Each row is where one point has got to under a steady rotation. How many ticks took it there?
The counts run from 0 to 676.
[ 71 158 131 149 135 111 117 111 102  93 138 141 159  96 105 175 127 172
 119 146 114 146 155 137 150 123 120 125 104 186 154 159]
448
[ 87 116 152 136 148 145 102  77 105  98 140 128 168 150 139 144 105  83
 129 141  97 112 112 125 151 149 143 112  97 171 170 163]
625
[103 145 155 135 159 104 165 118 144 122 139 148 151 119 129 115  92 125
 180 117 113 134 164  91 139 157 121 133 122 196 116 166]
427
[113 148 151 146 112 116 139 108 127 129 119 116 135 123  91 136  97 103
 123 164 132 179 174 116 130 127 119  96  88 183 172 169]
152
[121 132 175 148 156 134 121 104 101 113 135  91 110 116 111 108 102  85
 161 129 106 146 172  98 121 167 135 105 121 187 154 175]
146
[ 95 122 130 180 124 174 109  97 122 139 166  95 153 121 134 113  93 144
 121 149  89 138 155 143 106 129 139 108  90 169 169 152]
230
[ 87 173 156 134 121  60 135 127 120 106 126 122 137 148 121 136 124  84
 131 139  96 114 138  88 136 143 117  98  88 173 164 151]
159
[ 79 155 158 103 136  95 156  86 133  99 145 124 146 137 128 164 113 106
 141  74 134 153 141  99 125 144 130 124 116 165 180 152]
18
[ 88 140 150 171 151 120 120 103  80 106 110 136 142 112 128 127  93 179
 131 146  99 135 161 142 140 125 153 129  77 172 124 150]
603
[104 165 166 146  83  85 150 106 163 131 131 109 135 116 160 122 108 120
 115 159  88 140 135 109 113 125 128 104 106 187 153 155]
405
[ 81 134 138 155 135 130 131  83 102  84 131  83 150 110 155 145 103 144
 125 107 105 160 115 137 124 103 150 113  85 163 180 141]
170
[ 86 140 144 129 150 140 130  99 126  72 169 137 130 160 138 146  90  92
 148  86 123 109 161 117  85 129 131 124 110 171 165 125]
504
[108 148 179 133 111 124 142  79 150 165 152 111 139 122 138 114 100 108
 128 132  98 121 163 115 128 182 143 100 133 166 160 177]
547
[ 98 154 159 161 165 107 129 119  92  78 122 107 120 148 141 119  77 100
 127 133  72 137 133 109  96 115 154 108  97 159 126 146]
6
[108 127 164 167 165 149 122 130 119 144 158 122 173 135 140 135  85  99
 108 151  78 141 163 103 101 175 130 108 106 158 117 162]
551
[ 91 173 139 129  85  99 155  98 170 105 151 106 145 111 168 162 109 108
 129 137 107 132 135 119 120 118 100 102 124 179 162 148]
249
[ 89 155 151 140 143 120 115 123 144 137 187 138 130 129  81 115 106 145
 120 161 110 117 156 114  77 151 136 101 134 200 150 154]
382
[108 147 146 148 172 129 107  89  95  66 138 122 117 119  97 172  69 103
 137 146 137 140 161 140 116 150 119 101 112 160 137 160]
616
[ 89 153 149 138  96 100 139  94 148 162 169 118 156 120 127 130 111 115
 124 125 104 102 153 122 133 179 115 100 111 155 169 167]
390
[ 95 148 168 161 136  98 116 100 102 127 138 100 170 146 145 140 107 109
 103 124  93 134 139 123 106 157 147 109  48 123 162 142]
640
[ 74 132 124 154 165 126 121 121 131 105 178 150 171 140 114 125 104 159
 156 113 119 113 143 117  97 124 129 132  83 190 145 131]
507
[ 91 151 154 156 119  93 125  86  96  97 123  82 134 121 132 141  94 130
 112 112 109 147 128 141  89 124 144 106  61 133 169 137]
326
[ 80 135 117 144 137 147 158 100 125  85 157 138 124 128 129 142  59 118
 137 109 105 123 176 131  73 136 104 117 125 168 129 143]
102
[ 71 173 151 132 125 102 105  89 129 117 157 153 166 127 133 184 135 159
 103 133 132 125 147 143 142 142 145 121  92 156 169 142]
46
[115 158 166 156 146 139 145 116 124 110 138 129 113 117 158 133  80 116
 167 127 108 137 216 121 131 153 135 131 121 177 119 161]
116
[ 89 147 136 160 153 140 133 116 111 146 147 129 170 149  94 129  95 145
 109 153 104 159 155 120 131 123 161 103  74 172 174 156]
634
[ 77 156 132 164 149 106 139 139 114  93 152 117 157 127 168 130  99 113
 131 136  53 109 120 104 121 141 118 109 109 168 120 145]
566
[102 189 163 131 142  86 141 136 140 122 164 120 153 153 128 163 122  90
 120 118 122 144 163  89 123 147 142 103  94 151 170 148]
643
[ 95 123 150 142 175 117 120 100 100  74 154 103 158 128 140 138 100 107
 171  84 121 136 135 102  98 152 126 136  87 168 145 143]
21
[ 89 171 155 147 139 103 133 126 112  98 125 141 108 135 125 111 113 140
 170 121 103 113 189 105 146 129 139 129 112 207 139 152]
599
[ 75 140 108 170 165 143 106 138  84  93 156 114 158 147 107 146 105 113
 122 129 100 135 159 121 121 125 123 103  67 156 169 146]
476
[ 82 164 129 150 169 121 131 128 125 111 159 176 157 155 124 135 103 152
 155 129 120 104 170 120 143 124 147 127  79 180 146 136]
195
[ 96 164 159 136 136 105 142 120 127 130 128 130 151 163 134 124 116  82
 130 141  87 125 138  87 168 131 150 104  95 183 176 163]
315
[ 91 171 166 126 108 100 103  97 158 105 165 144 148 126 148 174 136 132
 107 157 113 112 142 124 115 151 118 115 128 191 156 151]
531
[118 183 146 154 139 109 107 111 158 111 178 124 118 102 128 144 106 155
 174 165 148 118 165 133 124 128 138 105 103 189 148 150]
368
[ 66 150 121 140 157 118 125 101 104 104 149 146 155 103  90 152  91 162
 123 155  97 121 134 135 149 142 117 104 121 185 129 161]
135
[ 97 114 165 145 124 130 108  74  95 104 110 126 155 150 124 144  88  74
  95 146 106 129 136 131 117 158 130 106  81 150 167 158]
468
